128 stands for zero in the data rows.
Here are some points:
[120 106  93 182 183 100 100 146 150 149 190 192 108 103 112 102 180  94 154 125 126 144 182 182]
[121 107 113 180 178 104 105 188 193 192 178 178 104  99  83 135 117 115 142 136 129 213 199 198]
[ 89 113 177 123 121  99 102 119 113 112 102 104 144  97 139 144 101 170 101 111 136 155 106 106]
[150 192 134 115 116 192 192 109 107 105 112 112 102 171 164 105 154 122 103 136 195 101 113 111]
[120 115 202 146 145 116 115 151 111 112 114 112 133 107 135 151 115 193 100 125 177 115 113 111]
[119 184 128 106 107 148 148 105 137 137 103 103 130 171 158 106 195  90 106 167  88 100 102 105]
[198 138 144 117 120 191 191  96 103 101 108 107  95 167 195 174  94 130 109 106 177  98 102 102]
[ 83 109 100 105 104 126 124 101 103 102  97  98 138 103 131 200 108 141 149 120 143 175 111 111]
[118 104 220 143 142 116 118 198 109 109 110 109 149 104  78 132 108 186 115 109 124 113 115 113]
[ 88  98  94 186 188 106 106 169 203 204 212 212 109  98 115 103 162  95 145 155  90 188 194 195]
[116 121 111  95  93 106 105  92 103 104 137 140 159 151  95 209  95 127 152 100 137  93 106 106]
[104 189 143 105 105 139 140 118 158 155 100  99 129 143 146 101 187 101  86 182 112 113 106 110]
[ 84 110 197 100  99  98  96 176 106 104 101 100 163 129 114 105 125 129 111 194  87 103 103  99]
[199 160 116 116 116 192 191 101 108 107 103 102 105 164 194 111 128 108  87 106 148 109 108 108]
[140 117 189 130 130 155 158 117 123 124 116 116 112 152 160 156 111 185 104 108 164  99 111 110]
[ 86 161 177 141 142 126 125 142 120 120 107 108 141 103 150  91 140 126  89 152 142 118 111 111]
[ 93 107 205 140 142 102  97 177 112 111 102 103 137  92 142 112 103 165  93 126 106 117 105 102]
[ 94 104 106 151 149 104 106 185 146 144 130 130 102 103 113 105 130  95 160 142  89 188 164 165]
[116 107 106 171 168 103 102 180 208 207 214 213 101 104  83  99 165 115 140 126 108 183 200 201]
[215 107 106 124 125 127 124 111 124 123 167 167 103 131 117 143 118 106 120  99 109  98 143 143]
[ 92 108  91 101 104 101 103  91 101 102 141 142 212 125 116 108 113 172 204 155  93 102 105 103]
[141 138 165 147 144 193 195 117 107 109 112 113 102 137 168 152 110 133  99 107 184 106 112 113]
[151 122 115 180 180 110 111 153 159 157 186 186  94  85  91 104 172  92 149  92 131 138 182 185]
[178 123 109 168 167 175 172 141 100 101 129 130 103  95 141 150  93  92 101 109 205 127 140 143]
[137 225 129  93  95 157 159  97 138 138 106 103 125 166 117 106 201  83 111 179 120  97 105 104]
[ 91 109 102  93  91 103 105 109 119 120 138 136 203 106 115 106 101 167 185 128 108 109 108 107]
[ 90 163 158 141 138 148 148 118 110 112 102 107 123 134 160 100 149 102 105 164 125 106 104 103]
[145 109 193 105 106 109 110 183 110 107 111 112 129 139 101  95 116 136 102 126 112 103 113 114]
[144 107 112 141 143  98  96 190 162 166 153 153 101  95  93 106 157 105 114 108 106 122 158 159]
[177 108 166 139 137 188 189 120 105 106 115 114  95 142 180 176 111 147  97 118 164 111 116 115]
[128 126 117 100  99 105 107  98  97  95 117 118 194 119  91 113  93 187 193 148 121 140 108 111]
[189 176 139 112 116 198 198 109 118 119 120 118 105 193 173 106 144 114 102 117 158 101 115 116]
[197 201 133 112 111 205 205  89 109 108 110 109  97 172 177 105 133  92 105 106 178 103 105 106]
[139 112 177 119 118 106 106 167 113 113 103 103 121 128 149  95 111 120  91 114 111 109 106 106]
[143 170  91  99  96 174 174  99 109 110 101 101 112 190 169 117 168  93 107 118 103 103 105 107]
[137 129 145 100 100 139 137  93 112 110 106 105 121 141 139 198  96 172 121 106 175 119 106 107]
[189 111 148 125 126 131 131 129 111 111  98  97 101 132 159 105  98 124  89  88 106 105 106 106]
[ 99 105 105 100  99 114 115 114 113 114 136 134 166 155  84 135 142 106 165  89 108  96 133 134]
[212 163 110 118 117 202 203  92 110 112 112 111 103 156 171 133 124  92 105  97 168  97 105 104]
[120 186 130 111 111 150 150 103 135 135 102 100 127 171 150 102 190  95 110 176  81 101 102 102]
[106 109 109 140 141 100  99 176 189 186 161 163 107 114  89 102 184 109 137 105 109 131 167 169]
[115 125 110  99  99 106 105  96 110 110 140 138 210  95  97 102  98 185 217 164 111 134 103 103]
[121 176 121 100  99 131 129 103 158 158 100 101 130 156 156  99 188 101  89 159 102 110 107 106]
[149 124 153 101 102 114 115 133 132 130  96  95 127 153 154  94 163 106  91 136  97 114 108 108]
[114 110 142 111 110 106 106 148 110 109 113 110 140 107  90 151 107 167 174 150 130 166 151 151]
[142 106 104 181 179  95  96 138 154 152 186 186 107  76 113 100 172 102 129 103 137 130 178 179]
[131 108 124  94  94 116 114 111 114 114 115 115 125 134 117 192 112 174 134 106 154 150 111 112]
[126 220 132  99  99 140 139  94 154 152 112 110 141 154 119 101 211  94 108 211 123  90 107 106]
[153 106 184 137 134 153 152 110 116 116 110 114 103 129 163 187 113 179 100  96 158 126 109 111]
[142 110 108 111 107 104 104 110 149 149 165 162 107 114  84 168 146 111 148 109 104  99 168 169]
[ 91 106 169 140 137 104 107 163 117 119 102 101 121  89 120 147 100 161 122 104 145 170 125 126]
[139 184 132  93  96 152 149 112 150 151 114 116 134 184 125 102 205 113 102 174 103  90 109 108]
[121 122 114  98  98 112 113  91 102 103 120 118 167 128  96 101  95 157 165 135 109  99 102 100]
[143 200 117 115 115 182 182 101 104 107 101  99 107 184 190 110 156  94 103 131 163 101 107 107]
[122 108  99 185 184 102  99 161 172 172 198 199 100  76 117  97 164 103 127 102 146 168 190 190]
[ 93 106 101  99 102  94  96  97 119 124 122 121 191 106 107 100 105 176 169 134 102 123 112 111]
[126 142 109  99 100 134 134  89 102 102 111 108 132 144 125 192  92 165 119 106 165 114 110 108]
[184 171 128 132 132 189 191 102 129 129 112 112  96 135 171 103 139  96 103 106 147  91 106 107]
[111 108 100 168 167 102 102 162 156 157 151 148 102  83 116 117 109  96 130  95 124 176 170 169]
[167 106 124 177 180 133 135 163 122 121 134 134 105 102 130 148 115 110 118  94 144 156 158 156]
[122 120 127 185 183 107 108 192 146 146 139 137 100  94  91 127 107  96 137  97 164 180 172 170]
[154 111 137 136 136 198 200 120 117 119 110 109 102 111 170 181 110 121 102 100 202 139 113 116]
[ 99 137  87  96  97  93  95  93 107 104 120 120 167 168 110 147 116 148 119 154 127  93 105 105]
[119 119 117  96  96  97  97  89 113 113 135 135 154 136 100 195  95 141 179  99 123  90 105 105]
[123 150 170 139 136 167 165 133 111 109 110 110 112 132 161 125 126 130  97 101 179 109 110 110]
[122 121 206 156 158 105 106 167 104 106 106 108 134  85  93 158  95 177 127 106 175 143 119 122]
[ 92 112 198 151 148 101  98 188 118 118  99 102 145  86 118 134  97 174 110 108 152 150 122 122]
[ 96 102  94  99 100 101 103  92 109 110 119 118 183 120 122 110 112 132 194 148  82 122 111 110]
[108 106  98 187 186  98  96 155 170 172 190 189 102 100 112 103 177  86 140 111 102 167 186 185]
[174 106 104 173 173 156 156 130 118 121 128 127 102  80 174 166  98 106  90 108 166 167 138 139]
[213 166 128 107 106 216 216 117 116 118 120 118 103 203 196 155 108 123 100 102 177 101 115 115]
[102 217 124 106 107 141 140 110 159 161  99  99 132 149 144  97 204 109  91 192 130 105 109 107]
[135 198 118 119 119 188 187  96 104 100  92  91 104 181 186 106 157  92 104 146 161  99 107 111]
[111 111 203 144 144 124 127 137 108 108 117 118 128 127 139 166 109 194  96 114 177 119 118 118]
[169 117 175 146 146 155 155 136 106 104 105 103 101  96 157 135  92 122 104  85 154 111 104 102]
[216 130 127 103 103 190 189 116 105 102 119 118 109 195 177 164 114 118 105 103 146 100 112 112]
[117 122 112  99 100 101 100  93 104 104 106 104 177 116  92 139  90 174 186 112 114 150 102 104]
[164 132 164 102  98 153 149 113 111 114 114 115 109 187 145 111 112 163 101 115 123  89 115 115]
[121 124 108  97  96 102 101  90 111 112 152 152 108  88 100 138  94  94 175 111 129 162 140 137]
[101 105 193 125 122 101  98 158  99 100  95  94 143 125 137 107 110 152 103 135  81 105 102 104]
[151 199 150  99  97 165 166 101 128 129 105 102 122 157 142 102 174  89 106 158 114  99 103 103]
[ 97 109 101 103 100 104 104 100 119 118 136 136 175 125 118 202 107 135 165  84 117 104 108 109]
40 more points follow, each with its number after it:
[139 121 112  93  92 102 101 100 100 101 134 138 145 163  90 158  97 126 119  95 117  96 106 107] 0
[133 200 136  96  95 153 153 111 145 143 108 108 127 188 118 101 213 115  99 187 108 103 115 115] 1
[133 111 107 173 174 101 101 167 167 171 187 188 103  83 114 101 183 106 131  87 122 145 180 178] 2
[103 109 109 187 186 115 117 208 212 210 195 195 102 105  88 129 124 114 142 156 132 212 208 210] 3
[ 87 111 119  94  96 101 102 105 113 110 102 103 180  98 115 121  98 192 171 139 109 151 109 110] 4
[ 93 109  97  98  97 106 107 108 112 112 134 132 221  93 108  94 106 194 183 161  99 128 108 106] 5
[ 94 103  91 166 164 100 100 179 199 197 172 175 108  94 117  97 157  96 145 187  87 180 181 182] 6
[ 97 110 103  98  99  99  99 101 110 111 132 130 198 111 112  91 103 174 164 130 101 116 109 109] 7
[ 83 108  97 191 191 101 101 174 196 197 205 206  99 109 111 132 123  90 136 129 120 203 206 206] 8
[101 110  96 173 173 108 110 167 175 175 170 171 101 105 110 105 152  86 149 131  87 173 180 180] 9
[146 189 112 124 123 200 203 100 108 108  99  99  97 172 186 111 151  96 104 117 165 104 104 103] 10
[118 124 188 143 140 108 109 160  97  97 102 103 121  88 126 150  99 138 113  96 151 156 119 118] 11
[105 112 114  94  94 111 109 107 113 114 147 147 218 117  93  99 113 194 210 173  97 129 111 109] 12
[111 121 112  96  95 108 108  89 107 108 128 130 212 103  96 101  94 166 213 183 112 148 106 106] 13
[123 175 127 109 111 151 147 103 128 131 103 105 125 167 157 108 182  94 105 157  83 103 104 103] 14
[146 175 141  97  94 151 154 102 136 136 104 104 125 188 132  99 195 110  99 149 100  94 114 115] 15
[197 147 120 129 129 187 189 121 130 131 114 114 110 154 152 110 149 106 102 103 145 103 114 110] 16
[119 109 109  97  96 106 106 111 109 110 123 127 194 133  89 101 111 182 188 168 101 137 117 116] 17
[112 104 109 177 175 113 115 172 187 186 204 204 104 109  91  98 174 105 140 103 110 169 196 195] 18
[127 107 177 134 134 135 135 128 103 105  99  96 117 149 167 128 104 155 105 119  87  97 106 106] 19
[114 106 111 101 102 108 110 111 120 119 122 123 189 128  87  99 110 177 186 144 110 124 116 113] 20
[146 106 108  95  94 125 124 110 119 119 111 109 120 132 139 169 100 110 107 105 135 110 109 111] 21
[173 105 105 176 175 109 111 175 155 154 179 179 102 109  86 103 158 113 128 103 129 136 171 175] 22
[ 93 105 107 189 187  94  94 179 179 182 167 169 100  78 115 123 109 109 130  94 143 202 188 190] 23
[128 175 123 101 104 140 140  96 121 117  98  97 119 180 142 107 194  89 100 179  85 100 102 105] 24
[ 90 106 211 146 145  97  98 176 112 114 106 107 139  86 136 136 102 190  88 108 129 127 104 104] 25
[102 109 169 164 164 125 125 138 105 102  99  98 107 106 164 163 110 142 110 115 148 137 108 108] 26
[132 201  95  99  99 182 185  98  97  98  97  99 103 196 167 105 177  85 104 158 149 106 104 104] 27
[124 127 110  94  93 103 103  97 110 110 128 131 143 120  89 102 111  95 171 129 114  99 122 123] 28
[187 117 113 179 180 177 177 123 102 103 132 132  97  89 147 188  96  87 115 107 202 182 158 158] 29
[119 122 106  94  95 111 110  92 102 103 130 129 150 143  93 185  92 157 177  94 136 102 104 103] 30
[148 146 124 104 103 150 149 109 114 114 102 100 122 160 160 123 130 106  88 103 133  99 105 105] 31
[ 91 103 104 102 100  96  97 104 119 118 131 134 230  94 109  95  96 186 190 162 104 131 107 108] 32
[167 108 136 102 104 159 157  96  90  91 104 103 101 187 197 206 110 157 100 127 126 107 105 104] 33
[185 117 161 129 130 171 172 117 121 122 120 117 100 155 169 143 115 147  96 115 147 100 114 113] 34
[ 95 102  96 165 165 102 101 149 164 165 171 171 107 106 113 110 147  93 150 111  94 173 173 173] 35
[ 88 106  93 105 106  97  97 105  98  96 129 128 220 121 115 101 109 159 215 179  78 133 105 103] 36
[ 96 104  96 141 140  99  98 158 167 166 145 146 106 103 117 102 183  95 152 122  88 136 163 164] 37
[189 106 106 115 115 129 130 114 117 116 170 171 100 124 113 175 113 108 130 100 120 104 148 149] 38
[101 113 105 183 183  95  94 155 189 189 190 191 101  89 115  97 162 104 134 107 123 177 188 188] 39
Which three of these numbered points are nearest to each point below, ignoring the 2 directions in which the first points spread most? Their numbers follow each, nearest first.
[188 122 131 158 158 187 185 100 108 109 110 109  97  89 170 193  95  99 111 119 206 138 124 123] > 29 26 23
[ 95 105 107 103 103 100  99 104 114 115 102 104 156  81 120 150 100 160 158 118 124 173 130 131] > 4 10 23
[122 109 110 102  99 103 103 116 108 110 128 129 205 130  93 101 112 174 199 172 106 139 111 112] > 17 20 12
[165 106 106 164 164 104 103 175 150 147 178 181  99 105  92  99 154 108 132 106 115 145 171 169] > 22 16 2
[200 120 113 159 159 117 120 139 132 130 164 163  96  98 102 114 137  93 127  97 119 106 150 153] > 22 16 38
[182 143 156 110 110 168 168 114 113 117 115 116 105 179 162 129 110 156 101 102 142 102 113 111] > 34 22 16
[ 87 104  96  97  97  96  97 103 118 114 137 134 195 120 111  94 100 177 164 149  96 108 107 108] > 7 5 32
[120 125 202 142 142 107 108 124 101 101 111 112 129  87 126 169  94 179 112 100 173 135 109 108] > 11 26 25
[133 109 104 192 196  99 100 155 151 152 198 197 101  88 116  93 175 101 132  90 141 148 183 185] > 2 22 39
[114 134 165 135 135 139 138 110  96  98 103 105 105 152 179 127 110 155 106 102 123  98 104 105] > 19 26 39
[107 172 144 109 107 136 136 134 148 149 104 102 126 128 150 101 177 103  94 149 105 110 108 111] > 14 37 15
[118 103 115  97  97  98 100 120 113 116 123 125 182 145  86  99 108 173 171 141  97 101 114 114] > 20 17 7
[113 106 111 188 189 106 107 180 200 200 218 219  96 103  93 105 174 110 140 112 108 178 198 198] > 18 39 2
[103 107  91 170 175  98  97 161 211 211 194 192 106  95 111 102 165  91 150 184  76 186 192 192] > 6 9 14
[ 92 106 102 108 105 100  99 115 113 112 132 129 222  88 113  97  97 199 199 170 105 146 108 105] > 5 32 13
[133 110  90 191 193 101  99 138 144 146 188 187 102 104 103 105 185  92 149 117 127 140 184 183] > 2 22 10
[ 91 110 101  99 100 103 104 101 123 120 114 111 206 113 112  99  92 188 176 174 102 136 109 108] > 32 5 17
[115 109 104  99 100 108 108 113 112 115 151 152 221 105  98 103 113 200 213 169 100 131 118 118] > 12 5 32
[ 95 108 101 106 108 100 100 104 112 112 105 105 174 122 116 152 105 187 165 119 126 150 107 107] > 4 10 39
[112 109  91 193 192 114 115 165 159 157 170 169  98 105 120 121 146  95 127 113 135 177 179 181] > 10 35 23
[157 137 188 124 126 148 148 108 104 108 105 104  92 141 154 131  94 161 109 111 139  96 107 108] > 34 19 11
[115 107 109 180 180 104 103 190 220 218 222 224 103 110  85 102 172 110 139 151 106 185 204 204] > 18 3 6
[119 215 145  97  95 141 142 125 161 160 117 119 147 173 108 104 231 111 103 233 106  96 111 110] > 1 15 24
[112 111 108 189 188 109 107 192 239 237 230 230 112 106  86 113 134 116 130 216 107 216 216 215] > 3 6 8
[112 106 170 158 155 154 155 114  98 100 102 102 109 121 193 173 110 149 103 121 151 127 108 108] > 26 11 23
[202 106  91 145 144 150 151 104 121 120 151 151 101 121 176 169 117  94 110 122 111 107 137 138] > 38 33 21
[112 116 175 150 150 152 153 164 113 111 106 106 117 110 140 151 110 152  99 113 199 148 128 130] > 11 26 23
[145 176 149 131 130 178 176 117 110 107 115 118 108 161 155 105 150 116 102 120 159  98 113 113] > 10 39 18
[109 103 106  94  91 113 115 113 106 106 119 118 176 139  91 152 115 196 175 113 101 135 111 112] > 18 16 20
[131 103 147 157 158 149 149 114 102 102 100  98 110 108 178 185 110 142 107 112 141 137 103 104] > 26 11 23
[172 106 166 127 125 147 146  99  94  92  96  97 104 158 180 136 110 140 108 129  91 105 105 103] > 19 34 33
[ 94 110  98  98  98 102 104 103 111 113 120 120 193 107 117  91  96 180 173 134 106 128 106 108] > 7 5 32
[103 206 117 103 102 145 145  88 140 141  97  96 136 172 144 105 215  94 107 207  79 105 105 105] > 24 1 14
[201 109 132 153 149 149 148 117 112 109 136 137 103 131 154 162 111 113  98 114 136 134 127 128] > 34 33 22
[174 100 112 161 159 108 108 167 144 143 159 160 109 113  98 116 127 111 124 107 117 133 165 166] > 22 16 34
[104 228  94 100 101 183 183  96 109 111 104 105 110 192 165 113 187  95 102 173 170 101 104 105] > 27 10 14
[ 99 107  99 101 101  97  97 108 112 113 123 120 178 117 112 107 102 164 167 133 103 107 108 109] > 7 20 35
[ 87 107  97 154 155 109 109 180 191 191 159 157 100  85 117  98 181 102 123 107 105 150 169 169] > 37 39 31
[130 110 145  94  95  96  98 126 117 117 107 108 137 130 122 103  96 153  96 109  98 104 109 109] > 31 2 16
[ 91 101 199 155 153 102 103 178 117 118 107 105 124  85 138 136  95 178  91 100 138 126 108 105] > 25 26 11
[123 123 111 168 171 131 134 147 148 150 132 132 105  99 122 154 100 100 136  95 160 197 172 171] > 23 8 10
[185 118 109 102 101 107 109  92 106 105 147 147  99 106  89 135  90  90 156  97 156 105 126 126] > 38 28 0
[118 123 110  97  96 105 104  94 110 110 110 112 205  99  99 102 101 159 197 187 125 140 106 102] > 13 32 17
[ 93 107  98 182 181 100  99 164 201 198 200 202  98 104 107 107 166  93 142 156  91 187 197 199] > 9 6 35
[103 207 130  97  96 138 139 106 154 154 104 103 130 163 142  96 205 104  86 192 112 115 110 110] > 1 24 14
[179 104  88 172 173 183 185 100  97  93 124 123  97 103 197 203 109  94 103 111 160 165 127 126] > 29 33 26
[173 115 122  97  95 149 149 112 112 112 120 122 117 191 133 142 113 125 101  96 104  95 116 112] > 0 31 21
[162 158 134  96  97 143 142 110 137 136 114 115 131 186 119 102 190 109  99 150 105 100 115 117] > 15 1 24
Now 40 new points, numbered from 0 again:
[ 97 107  92  99  97 103 103  99 105 105 104 101 143 127 118 170 112 157 164 120  97 131 106 108] 0
[197 108 107 151 151 118 115 174 138 139 158 155 105 106  98 104 143 106 116 102 109 110 155 158] 1
[119 178 179 115 113 142 144  97 103 104 109 108 120 131 134 115 110 154 110 150 184 100 106 104] 2
[128 121 113 196 195 101 101 171 170 169 197 195 104  99  96 134 111  92 136  98 166 195 201 200] 3
[158 111 106 168 169 108 109 153 149 151 196 194 102 113  91  97 176 110 147 110 137 121 181 179] 4
[116 111 111 168 166 114 111 188 219 219 203 204 104 107  81 107 177 108 143 150 100 174 194 193] 5
[134 124 109  93  94 114 116  96 100  99 123 124 172 122  92 107  92 155 190 130 120 113 106 107] 6
[ 91 109 106  98  99 103 103 104 126 125 121 122 163 125 112  97 138 102 150 109 106 115 120 122] 7
[178 151 109 116 115 179 178 106 128 127 102 102 101 152 180 104 137 106  89 103 134 111 106 107] 8
[151 109 118 142 142 110 112 134 126 127 139 138 101 107 115 158 112 116 146 114 138 142 143 141] 9
[164 165 149 125 125 184 184 124 108 108 115 115 108 166 163 109 143 113 106 102 163  99 116 114] 10
[115 109 127  95  93 105 108 118 113 112 115 115 152 129  91 161 109 190 163  91 110 131 115 117] 11
[154 194 114  96  94 195 196 114 114 113 108 107 110 205 147 100 171 111 102 126 148 103 112 111] 12
[121 104  99 179 180 108 110 176 155 156 157 159 100  89 121 115 113 109 112 113 142 173 175 174] 13
[126 112 181 155 155 163 163 120 113 114 113 113 105 119 169 171 110 170  98 103 180 131 115 116] 14
[168 116 113 160 162 113 113 143 140 141 183 184  99  82  90 105 165  95 146 100 116 112 166 166] 15
[191 107 134 139 137 168 168 142 112 110 112 112 103 134 142 134 117 120 102 113 143 106 115 115] 16
[179 112 102 101 101 162 161 107 109 111 109 108 105 169 170 161 103 109  90  91 127 107 110 109] 17
[172 188 112 102 102 197 200 112 104 102 119 118 104 206 150 133 151 110 107 113 188 109 112 112] 18
[130 151 144 134 136 179 181 106 102 101  95  95 111 144 207 163 110 132 104 121 170 105 107 106] 19
[125 109 113 180 180 118 118 178 180 182 199 199 106 103  87 102 187 109 143 111 104 157 188 186] 20
[114 104 183 151 152 155 159 106 118 118 104 105 103 102 194 168  97 179  90  97 174 120 108 107] 21
[184 119 141  94  92 140 138  97 101  97 109 110 107 166 152 190  96 153 110  95 125  99 107 109] 22
[119 108 111 183 183  96  96 209 228 228 208 206 107 106  90 125 130 109 126 191 121 218 215 215] 23
[126 123 109 193 191 108 111 178 183 182 207 207  99  90  95 114 126  98 139  98 169 194 200 198] 24
[213 107 148 130 131 160 158 125 111 108 112 112 103 154 151 136 110 132  99 103 116  97 114 115] 25
[134 108  91 171 172 101 104 137 140 141 174 174 106 102 114 110 178  97 150 120 119 131 173 171] 26
[140 111 110 163 164 106 106 169 155 155 184 186 104 107  86  97 191 108 143 114 106 121 176 177] 27
[147 105 115 165 165 101 106 155 157 159 191 193 103 114  83 106 175 110 149  99 125 150 186 186] 28
[127 110 133 162 160 106 104 213 158 158 134 134 101  99  83  95 143 106 138 145 100 159 167 166] 29
[ 92 107 102 138 136 109 106 167 167 167 145 142  99  80 107  85 136 103 138 127 101 156 162 158] 30
[103 106 101 175 175 100 100 158 191 190 181 181  99  87 119  98 157 113 133  87 116 174 186 187] 31
[108 106 105  96  96 108 110 111 109 113 133 131 151 112  93 140 116 126 175 116 104 135 133 133] 32
[137 103 104 100 101 107 106 106 108 107 146 146 147 166  89 200 107 149 160  96 124  95 115 114] 33
[155 151 164 110 110 142 140 149 115 115 114 114 124 175 137 107 171 105 104 140 111 102 118 121] 34
[ 95 125 107 104 104  96  98 110 118 120 102 104 172 125 123 141  97 178 140 120 130 141 106 107] 35
[133 121 115 149 149 108 110 158 204 204 175 173 101  87 100 105 166  94 152 164 113 165 183 181] 36
[116 105 103 187 188 113 113 170 175 174 159 157  96  76 128 119 128 103 107 102 156 192 182 182] 37
[124 107 143 181 181 140 138 173 114 113 114 115 106 107 130 171 112 117 120 105 205 196 161 160] 38
[111 104 108 183 182 112 113 183 206 208 213 212 102 116  92  98 173 108 133 126 100 175 204 204] 39
The same question for these:
[182 107 111 182 183 149 152 164 133 132 152 153 105 108 117 136 114 116 120 107 168 162 173 175] > 16 13 3
[125 122 114  97  99 100  99  96 103 103 125 124 197 117  93 106  98 174 202 146 115 122 106 107] > 6 26 4
[ 95 112  97 100 101 104 104 108 118 119 124 125 163 129 119 108 107 118 157 104 101 115 121 117] > 7 32 8
[195 118 193 119 122 146 145  95 100  99 108 107 101 147 163 130  99 146 108  93 113  97 108 110] > 25 16 22
[156 177 122 105 105 148 146  98 142 141 105 106 130 173 145 107 176  96 111 121 113 101 103 103] > 7 12 20
[133 103 160  99  99 102 102 144 100 102 101 100 127 165 132 107 132 101 103 154  83  98 105 105] > 34 29 30
[173 124 109 162 165 108 107 143 129 130 156 155  95  97 106 127 103  94 141  97 135 146 160 159] > 9 16 13
[153 190 155 130 131 182 182 107 112 111 107 105 109 151 170 101 141  92 109 110 168  98 105 105] > 10 2 31
[100 155 134 133 135 161 162 127 120 120 102 105 113 138 172 114 157  88 107 144 122 110 105 104] > 30 31 7
[ 97 111 105 190 190 125 127 189 166 165 142 144  99  73 134 134 102 106 103  98 174 220 183 182] > 37 13 38
[142 154 111 148 147 114 116 132 182 182 157 159  97  82 117 104 163  97 107 149 123 123 143 143] > 36 30 31
[135 122 165 118 119 113 114  96 105 102 102 104 123 113 132 164  98 160 124 101 145 128 105 106] > 9 37 13
[123 238 110  96  94 192 192 113 114 120 114 115 108 193 131 103 205 108 105 174 201 104 113 113] > 12 18 5
[145 104 126 101 101 121 119 112 105 106 113 112 121 131 110 162 110 159 134  94 125 135 117 115] > 11 9 22
[149 122 114 164 164 108 106 156 160 159 173 176  96  96  96 104 166 103 153  94 127 133 177 178] > 28 4 15
[153 107 143 101 101 125 123 105 119 119 113 114 129 151 130 178 110 175 112 101 126 115 116 117] > 22 11 17
[136 125 109 174 175 111 113 149 182 184 194 195  96  95  97 108 157  91 153 107 119 167 189 193] > 28 20 31
[160 124 132 164 165 200 199 140 108 106 104 102  99  96 166 144  97  93 107  92 215 142 134 134] > 38 19 37
[110 125 178 135 136 146 146 103 120 119  94  94 108 124 180 151 102 171  89 100 185 110 105 106] > 21 14 19
[162 107 107 172 174 131 130 174 141 142 159 161 102 110 106 106 135 118 115 108 134 139 165 166] > 16 10 13
[ 90 136 196 133 133 117 118 155 117 117  99  99 128 101 146 103 113 155  89 127 133 112 104 103] > 2 13 37
[161 118 111 174 172  97  97 138 151 150 183 181  93  89  89 102 159  92 153  97 154 138 183 182] > 4 15 28
[116 109 111 182 182 114 111 186 196 197 202 199 108 105  95 112 138 107 137 138 107 187 198 199] > 39 5 20
[142 177 143 107 106 185 184 110 108 111 119 120 124 177 164 142 123 141 109 111 184  97 116 114] > 24 10 18
[ 83 218 133 115 116 155 155 108 125 124 102 101 124 149 149  95 187 102  91 178 167 107 109 107] > 2 12 30
[115 102 107 187 185 130 132 185 173 172 172 172 102 104  97 149 111 111 135 118 169 211 195 193] > 3 24 37
[113 128 111  93  94 112 111  98  98 100 133 132 159 157  91 206  93 134 144 100 143  96 101 103] > 33 18 9
[ 81 107  98 183 184 100 101 175 223 225 208 210 105 101 113 110 160  87 136 177  87 191 196 193] > 5 39 36
[119 104 109 101 106 102 102 118 118 117 146 149 136 135  92 145 115 123 168 102 110 111 135 135] > 32 28 33
[125 120 112 158 157 102 101 156 189 189 185 181 102  94 105 101 161  91 152 127 109 164 171 170] > 36 20 31
[139 106 102 182 182 166 165 150 148 151 140 137 104  77 162 159 100 101  96  98 186 192 175 175] > 37 19 38
[ 95 224  97 105 105 164 165  96 111 110  95  98 121 182 150 102 187  94 105 189 167 108 105 106] > 12 7 30
[113 108 112 131 130 111 108 155 173 174 170 170 103 106  89 102 176 113 145 112 100 127 171 175] > 20 27 12
[186 124 112 171 169 140 141 126 134 134 160 161 100  89 120 108 144  90 121  95 127 127 158 157] > 15 16 1
[159 111 113 188 188 156 153 175 137 139 157 157 100 108 123 155 116 112 119 112 189 173 181 182] > 3 38 13
[182 200 118  94  92 188 188  96 112 113 108 109  95 195 160 126 127  96 105 108 200  97 105 103] > 18 24 3
[132 119 113 172 174 107 107 166 152 148 175 176  97  91 101 101 134  93 143 106 108 158 173 173] > 10 8 9
[182 104 112 154 156 180 179 109  98  99 103 105 108 103 175 168 112 104 107 103 160 121 112 110] > 16 9 19
[139 102  95 179 179 112 113 145 126 126 160 161 101 104 120 134 134  92 136 115 146 152 172 171] > 9 13 26
[ 76 109 207 153 153 104 104 179 112 116 101  99 156 100 111 127 106 164 112 160 117 118 105 108] > 29 2 13
[ 90 131 109 103 106  94  93 108 124 127  99  97 173 122 114 139  97 170 130 136 127 140 110 111] > 35 31 37
[109 102 179 126 124 121 121 100 118 116 100 102 102 135 184 176  95 189  84 109 155 119 104 100] > 21 14 19
[ 93 109  98  98 101  95  97 107 128 131 123 120 156  95 114  97 124 102 164 165 109 130 125 127] > 7 30 32
[ 90 109 108 162 162 105 102 157 184 183 175 178  98  78 113 100 162 105 138  94 101 164 178 177] > 31 30 8
[ 92 110  96  99 102 100 102 103  96  96 116 116 189 130 114 127 110 151 191 134  88  98 103 103] > 26 32 6
[160 196 132  92  94 141 141  98 148 147 113 113 128 167 132 108 186  92 103 153 117  98 109 112] > 36 34 5
[106 113 102 181 182  92  91 151 167 168 188 185 100  82 110  99 162 103 126 100 120 167 186 192] > 31 35 10
[128 123 123 182 179 107 107 170 124 124 131 130  98  89 106 150  92  92 147  91 184 190 168 167] > 38 3 37
